105 52 97 107 118
158 38 50 90 160
125 86 169 100 123
133 41 73 102 133
=>
125 86 169 100 123
105 52 97 107 118
133 41 73 102 133
158 38 50 90 160

102 56 36 108
150 66 54 142
89 39 81 67
65 51 79 59
68 59 80 65
88 101 141 89
47 22 94 86
144 61 149 128
76 108 101 50
128 115 148 115
53 47 116 53
32 138 102 35
=>
144 61 149 128
128 115 148 115
88 101 141 89
53 47 116 53
32 138 102 35
76 108 101 50
47 22 94 86
89 39 81 67
68 59 80 65
65 51 79 59
150 66 54 142
102 56 36 108

34 113 80
78 82 109
118 75 94
100 90 87
134 113 74
=>
78 82 109
118 75 94
100 90 87
34 113 80
134 113 74

67 113 115 133 69 99 68
122 111 79 46 114 122 115
115 107 82 40 117 120 117
81 86 105 91 116 79 115
=>
67 113 115 133 69 99 68
81 86 105 91 116 79 115
115 107 82 40 117 120 117
122 111 79 46 114 122 115

119 139 120 138 126 134 136 145
53 68 87 76 81 89 69 85
24 47 77 53 67 77 47 67
135 120 116 121 104 111 121 112
102 137 114 128 131 129 134 142
93 125 113 122 117 127 121 133
158 132 119 133 111 115 134 122
102 129 118 128 119 128 125 133
138 120 109 115 106 103 119 103
118 117 106 109 106 104 113 103
=>
119 139 120 138 126 134 136 145
158 132 119 133 111 115 134 122
102 129 118 128 119 128 125 133
135 120 116 121 104 111 121 112
102 137 114 128 131 129 134 142
93 125 113 122 117 127 121 133
138 120 109 115 106 103 119 103
118 117 106 109 106 104 113 103
53 68 87 76 81 89 69 85
24 47 77 53 67 77 47 67

140 161 80 85 84 68 70 107 82 71 46 33
75 103 87 75 74 116 82 161 70 149 98 76
68 71 51 63 70 82 53 64 125 90 100 150
112 149 71 65 64 91 69 141 65 107 46 24
=>
75 103 87 75 74 116 82 161 70 149 98 76
140 161 80 85 84 68 70 107 82 71 46 33
112 149 71 65 64 91 69 141 65 107 46 24
68 71 51 63 70 82 53 64 125 90 100 150

98 93 159
100 146 78
97 170 91
104 85 176
104 154 90
=>
104 85 176
98 93 159
97 170 91
104 154 90
100 146 78

84 115 75 73 132 155 54
102 79 93 95 89 152 112
135 76 137 132 55 65 136
157 85 157 158 41 41 148
100 120 96 88 134 144 56
102 75 95 103 62 142 125
125 82 111 123 79 137 131
=>
157 85 157 158 41 41 148
135 76 137 132 55 65 136
125 82 111 123 79 137 131
100 120 96 88 134 144 56
102 75 95 103 62 142 125
102 79 93 95 89 152 112
84 115 75 73 132 155 54
---
39 106 84 121 135 120 101 92 54
84 64 51 103 146 155 52 158 125
172 93 91 111 100 92 90 121 148
97 108 105 124 61 87 109 93 99
115 68 59 134 127 120 74 126 81
166 109 112 91 88 56 117 72 154
117 75 61 146 113 100 91 117 83
=>
84 64 51 103 146 155 52 158 125
115 68 59 134 127 120 74 126 81
117 75 61 146 113 100 91 117 83
172 93 91 111 100 92 90 121 148
39 106 84 121 135 120 101 92 54
97 108 105 124 61 87 109 93 99
166 109 112 91 88 56 117 72 154

23 144 67 78 65 160
90 45 160 40 72 138
=>
90 45 160 40 72 138
23 144 67 78 65 160

96 134 135 100
142 72 151 137
96 132 136 105
130 83 78 65
81 144 76 41
125 87 72 63
84 151 67 38
144 68 152 138
=>
144 68 152 138
142 72 151 137
130 83 78 65
125 87 72 63
96 132 136 105
96 134 135 100
81 144 76 41
84 151 67 38

93 94 88 90
142 27 104 33
84 81 146 87
75 133 37 112
63 111 135 111
85 121 36 101
96 66 147 74
93 70 147 78
40 152 100 138
129 32 132 41
121 41 136 52
70 137 41 114
=>
142 27 104 33
129 32 132 41
121 41 136 52
96 66 147 74
93 70 147 78
84 81 146 87
93 94 88 90
63 111 135 111
85 121 36 101
75 133 37 112
70 137 41 114
40 152 100 138

162 112 97 95 152 142
165 173 47 34 173 149
116 32 51 128 93 89
138 125 164 143 74 74
118 31 34 139 97 78
140 162 117 44 105 135
92 30 29 118 72 80
163 126 89 96 143 145
=>
92 30 29 118 72 80
118 31 34 139 97 78
116 32 51 128 93 89
162 112 97 95 152 142
138 125 164 143 74 74
163 126 89 96 143 145
140 162 117 44 105 135
165 173 47 34 173 149

172 164 151
51 66 74
=>
51 66 74
172 164 151
---
124 81 80 104 51 94 115 115 56 110 86 143 82 91
106 81 85 101 43 96 118 101 50 89 82 156 69 75
107 60 73 70 55 57 59 87 81 59 92 154 152 135
106 62 76 96 48 79 72 70 44 123 108 135 70 98
151 64 90 70 58 69 62 71 53 59 76 147 151 112
=>
112 151 147 76 59 53 71 62 69 58 70 90 64 151
98 70 135 108 123 44 70 72 79 48 96 76 62 106
135 152 154 92 59 81 87 59 57 55 70 73 60 107
75 69 156 82 89 50 101 118 96 43 101 85 81 106
91 82 143 86 110 56 115 115 94 51 104 80 81 124

137 72 140 126 142 65
127 95 146 92 119 71
93 111 72 98 120 84
159 106 63 86 117 95
=>
95 117 86 63 106 159
84 120 98 72 111 93
71 119 92 146 95 127
65 142 126 140 72 137

120 155 48 116 48 133 49 118 153
89 61 120 91 125 75 135 78 70
146 140 65 64 64 88 85 142 47
142 151 58 62 77 95 90 134 48
=>
48 134 90 95 77 62 58 151 142
47 142 85 88 64 64 65 140 146
70 78 135 75 125 91 120 61 89
153 118 49 133 48 116 48 155 120

94 83 128 89 105 135 77 139 91 80 126
33 87 82 169 105 113 57 94 72 125 92
152 30 119 37 33 52 30 115 44 143 66
162 106 88 116 65 83 94 61 49 68 97
25 36 74 76 73 75 104 114 125 126 101
=>
101 126 125 114 104 75 73 76 74 36 25
97 68 49 61 94 83 65 116 88 106 162
66 143 44 115 30 52 33 37 119 30 152
92 125 72 94 57 113 105 169 82 87 33
126 80 91 139 77 135 105 89 128 83 94

91 123 87 58
78 26 56 66
96 51 91 113
111 116 131 133
=>
133 131 116 111
113 91 51 96
66 56 26 78
58 87 123 91

101 61 138 62 141 108 123 48 105 80 90 117 101 72 99
121 39 91 81 105 60 101 76 97 131 65 96 147 83 127
141 39 105 54 153 89 100 25 74 107 78 73 116 88 118
120 39 101 76 122 74 80 71 106 124 59 86 140 73 130
95 101 117 104 114 104 109 68 105 132 75 163 131 95 95
98 83 125 87 127 104 117 57 104 110 81 143 116 82 97
=>
97 82 116 143 81 110 104 57 117 104 127 87 125 83 98
95 95 131 163 75 132 105 68 109 104 114 104 117 101 95
130 73 140 86 59 124 106 71 80 74 122 76 101 39 120
118 88 116 73 78 107 74 25 100 89 153 54 105 39 141
127 83 147 96 65 131 97 76 101 60 105 81 91 39 121
99 72 101 117 90 80 105 48 123 108 141 62 138 61 101
